A single turn carries every row of the set below to another of its rows. Some are shown first; where does it send the rows asked next?
zani: [ 0.21 -0.76 -1.26  1.42 -0.71 -0.99 -0.82 -2.36  0.98 -2.33 -1.04  1.11
 -1.35 -0.75 -0.57 -0.94 -0.74  0.26 -0.86 -3.05]
Keb: [ 0.09 -0.01  1.75  1.94  1.64 -2.04  0.92 -0.07  0.53 -1.79 -1.86 -0.01
 -0.23 -0.23  0.68  0.58  0.97  0.71  1.94  0.74]
zop: [-1.45  0.74 -0.53  0.18  1.12 -2.93  0.00  2.50  2.84 -1.23 -0.45  0.69
  0.02  1.28 -0.58 -2.20 -0.57  1.05  0.42 -1.44]
gades: [-1.33 -0.79  2.07  2.62 -2.17 -1.07 -1.58  0.99 -0.08 -0.81 -0.87  2.57
 -2.94  0.04 -0.78  1.65 -0.25  1.28  1.00 -1.61]
ser: [-2.16  0.44 -2.43  1.43 -0.54 -0.76  0.02  0.84  2.70 -0.34 -1.27  1.00
 -1.31 -0.01  1.49 -1.63  0.82  0.91 -0.48  0.38]
zedo: [ 0.07  3.61 -1.58  1.24  0.29 -0.90  1.09  0.09  0.46  0.21 -0.11  0.59
 -2.02 -0.21 -0.44  0.99  0.50 -0.20  2.15  0.04]
Dadip: [ 0.76  1.85 -0.34  1.02  0.13 -0.65 -1.86  0.86  0.49 -0.44 -0.28  0.03
  0.58  2.21 -1.45  0.00 -0.29 -1.39  1.27 -1.68]
rizo: [-0.88  0.41  2.69  3.58 -0.99 -1.15 -0.64 -1.07 -0.33 -0.13 -0.54 -0.58
 -2.47  0.56 -0.40 -0.25 -1.71  1.41  1.26 -2.13]
taked: [-0.02 -0.40 -0.02  0.95  0.86 -2.01 -1.98  1.07  3.53 -2.84 -0.21 -0.04
 -1.43  0.04 -1.04 -2.47  0.21 -0.14  1.74 -2.14]
guroz: [-1.90 -0.75 -1.38  1.00 -0.14 -0.02 -1.15 -1.46  1.84  0.40  1.52  2.39
 -0.54  0.61 -1.21 -0.10  1.64  0.43  2.69 -2.44]
sokim: [ 1.19 -0.35  0.78  2.05 -2.51 -3.09  1.23 -0.34  2.01 -0.26  0.55  1.85
 -2.51 -1.01  0.82 -0.68 -1.30  1.17  2.10  0.00]
movet: [ 0.48  0.54 -1.88  1.02 -0.04 -1.57  0.40 -0.68 -1.85 -0.67 -1.96  0.51
 -0.46  0.15 -1.11 -0.73  1.12  0.85  2.07 -1.62]
Depa: [-1.78  0.10 -1.20  3.04 -1.77 -2.58 -1.07  2.34  0.21 -0.86  1.57  2.12
 -1.04  0.04 -1.71 -1.09 -0.29  1.06  2.35 -2.63]
supof: [-0.59 -0.74 -0.07  1.04 -1.42  0.41  0.09 -1.38 -0.52 -0.03 -1.37  0.63
 -1.02  1.46 -0.90 -1.75 -0.44 -1.78  0.77 -0.25]
kavus: [-0.54 -2.58  0.06  0.76  0.36 -1.96 -0.19  0.07  1.42  0.09 -0.36  0.44
 -2.49  1.80  1.28  0.45 -1.89  1.29  3.13 -1.55]
matu: [-2.19 -0.21 -1.93 -0.40 -0.86 -2.01 -0.20  1.09  3.78 -0.48  0.39  1.69
 -2.04  0.99 -1.61 -0.47 -0.85  1.63  2.57 -1.81]
vafi: [ 0.30  0.99 -0.43  0.49 -2.08 -0.82  0.29 -1.94  2.53 -1.64 -1.23  1.11
 -2.23  0.59  1.43  1.74  0.45  1.27  1.35 -0.24]
Puniv: [ 2.35  0.66  0.20  1.87  0.62 -2.51 -1.05 -0.20  2.02 -2.30 -1.12  0.58
 -1.57  0.00 -0.83  1.91 -0.86  1.10  1.05 -1.24]
fal: [-2.13  0.08 -0.93  1.36  0.62 -0.02  0.71  0.20  0.58 -1.65 -0.11  2.13
 -2.28 -2.24  0.52  1.67  0.32 -1.16  1.33 -0.25]
revid: [ 0.93  0.93  1.55  3.19  0.44 -0.69  0.50 -0.79  1.19 -1.68 -3.13  1.44
 -1.10  0.40 -0.50 -0.44 -2.20  0.85  1.87 -2.05]
kune: [-1.27  0.11 -2.33  1.73 -0.48 -1.51 -0.20  2.28  0.19 -0.24 -2.54  1.64
 -2.65  0.16 -1.36  0.70 -0.19  1.07  0.95  0.09]
Madu: [-0.56 -0.83  1.78  1.91 -1.27 -1.03 -0.32 -0.25 -0.03 -1.11  0.79  1.90
  0.47  0.63 -0.08  2.18  0.74 -0.73  2.33  0.10]
voke: [-2.14  1.50 -0.01  1.69 -0.33 -0.49 -1.05 -0.67  0.63 -0.06  0.90  0.21
 -3.22 -1.42 -1.40  1.31  0.57  1.01  3.33 -2.67]
guto: [-0.10  0.38 -1.68  1.33 -3.00 -1.73 -1.71  1.84  3.10 -1.49 -0.01  1.50
 -1.72  1.08 -1.44 -2.01 -0.55 -0.06  1.80 -1.13]
zalib: [ 0.05  0.23  1.09  1.83 -1.05 -2.06  0.06  0.38  0.62 -1.45  1.11  1.88
  0.30 -0.28  2.81  0.25 -1.40  0.58  2.34 -3.15]
Pefe: [ 0.49  0.14  2.55  0.48 -0.75 -1.97 -0.37  1.21  1.68 -0.27 -1.38  1.26
 -1.83  0.24  0.77 -1.00  0.79  1.32  4.51 -1.34]
gufup: [-1.64  0.29  1.20 -0.03 -0.47  0.17 -1.31 -1.34  0.27 -1.21  0.37  0.40
 -2.55 -0.46  0.58 -0.32  1.77 -1.05 -0.26 -1.73]
mab: [-1.78 -0.28 -0.23  2.53  1.98 -0.90  0.32 -0.09  3.33 -1.62  0.14  1.94
 -2.65  0.24 -1.10 -2.05 -1.85  0.12  1.80 -2.82]
dato: [-2.70  0.79  0.16  1.28 -2.20 -2.18  0.95  0.35  2.75 -0.86  0.37  1.59
 -1.64 -0.76 -0.44 -3.23 -0.96  1.64  0.33 -1.95]
vode: [ 0.35  0.17  1.84  0.99  0.49 -2.36  0.27  1.34  1.44  0.17 -0.11  2.82
 -2.04  2.26  1.80 -0.32 -0.72  0.76 -0.24 -1.34]
mipu: [-1.58  0.25 -2.99  1.72 -1.19 -0.23  0.72 -2.06  2.38 -0.03 -0.68  2.33
 -1.28 -0.27  0.09 -1.63  0.47  1.73  1.49 -1.94]
rad: [-2.94  0.02  1.13  0.83 -0.86 -2.40 -0.49  2.22  2.29 -0.77  1.46  0.92
 -0.60 -0.98 -1.74 -1.66  0.36  0.69  3.20 -1.36]
gimu: [-1.63  1.22  2.29  2.94 -0.22  0.11  0.33  0.32  1.43 -1.04 -0.99  1.12
 -1.76 -1.96 -0.63 -1.75 -0.53 -1.55  0.61 -0.17]
vulud: [-2.69  2.28  0.10  3.33  0.36 -1.83  0.10  1.77  1.34 -0.30  0.81  1.13
 -2.76  0.39 -0.22 -2.27 -0.88  1.46  0.96 -2.84]
des: [-2.01  0.43  0.31  2.37  0.22 -1.34 -0.28  1.28  1.13  0.59 -0.18 -0.20
 -0.09 -0.25 -0.07 -2.82  1.82  0.21  0.98  0.82]
zoveg: [-0.11  0.90  0.50  1.79 -1.84 -0.81 -2.08  1.92  1.91 -1.69 -0.85  0.62
 -1.67  0.49  0.52  2.69 -1.34 -0.02  1.87 -0.49]
vom: [-0.70  0.82 -0.09  1.99  1.73 -1.27 -0.60  0.01  1.57 -0.05  1.98  1.12
  1.34 -0.24 -0.89 -0.86  1.86 -0.51  2.07 -0.97]
peros: [-1.48  0.06 -0.19  1.13  0.26 -2.06  0.52 -0.41  2.34 -1.11  1.73  1.87
  0.76  0.65 -1.45 -2.07 -1.70  0.49  1.47 -3.57]
sebep: [-0.60  0.37  0.85  1.98 -0.13 -0.22  1.38 -2.89  0.53  0.19 -0.38  1.78
 -1.30  2.10 -0.22  1.33 -0.66  0.86  2.81 -1.49]
lefin: [-1.55  0.40  1.11  1.93 -1.68 -1.64  0.52 -0.29 -0.73 -0.67 -1.74  0.42
 -1.70  1.00  1.87  0.20  0.88  2.07 -0.29 -0.26]

rizo moves to revid
movet moves to zedo
dato moves to peros
And these:
Keb moves to vafi
mab moves to taked
Pefe moves to sokim
kune moves to voke
mipu moves to vom

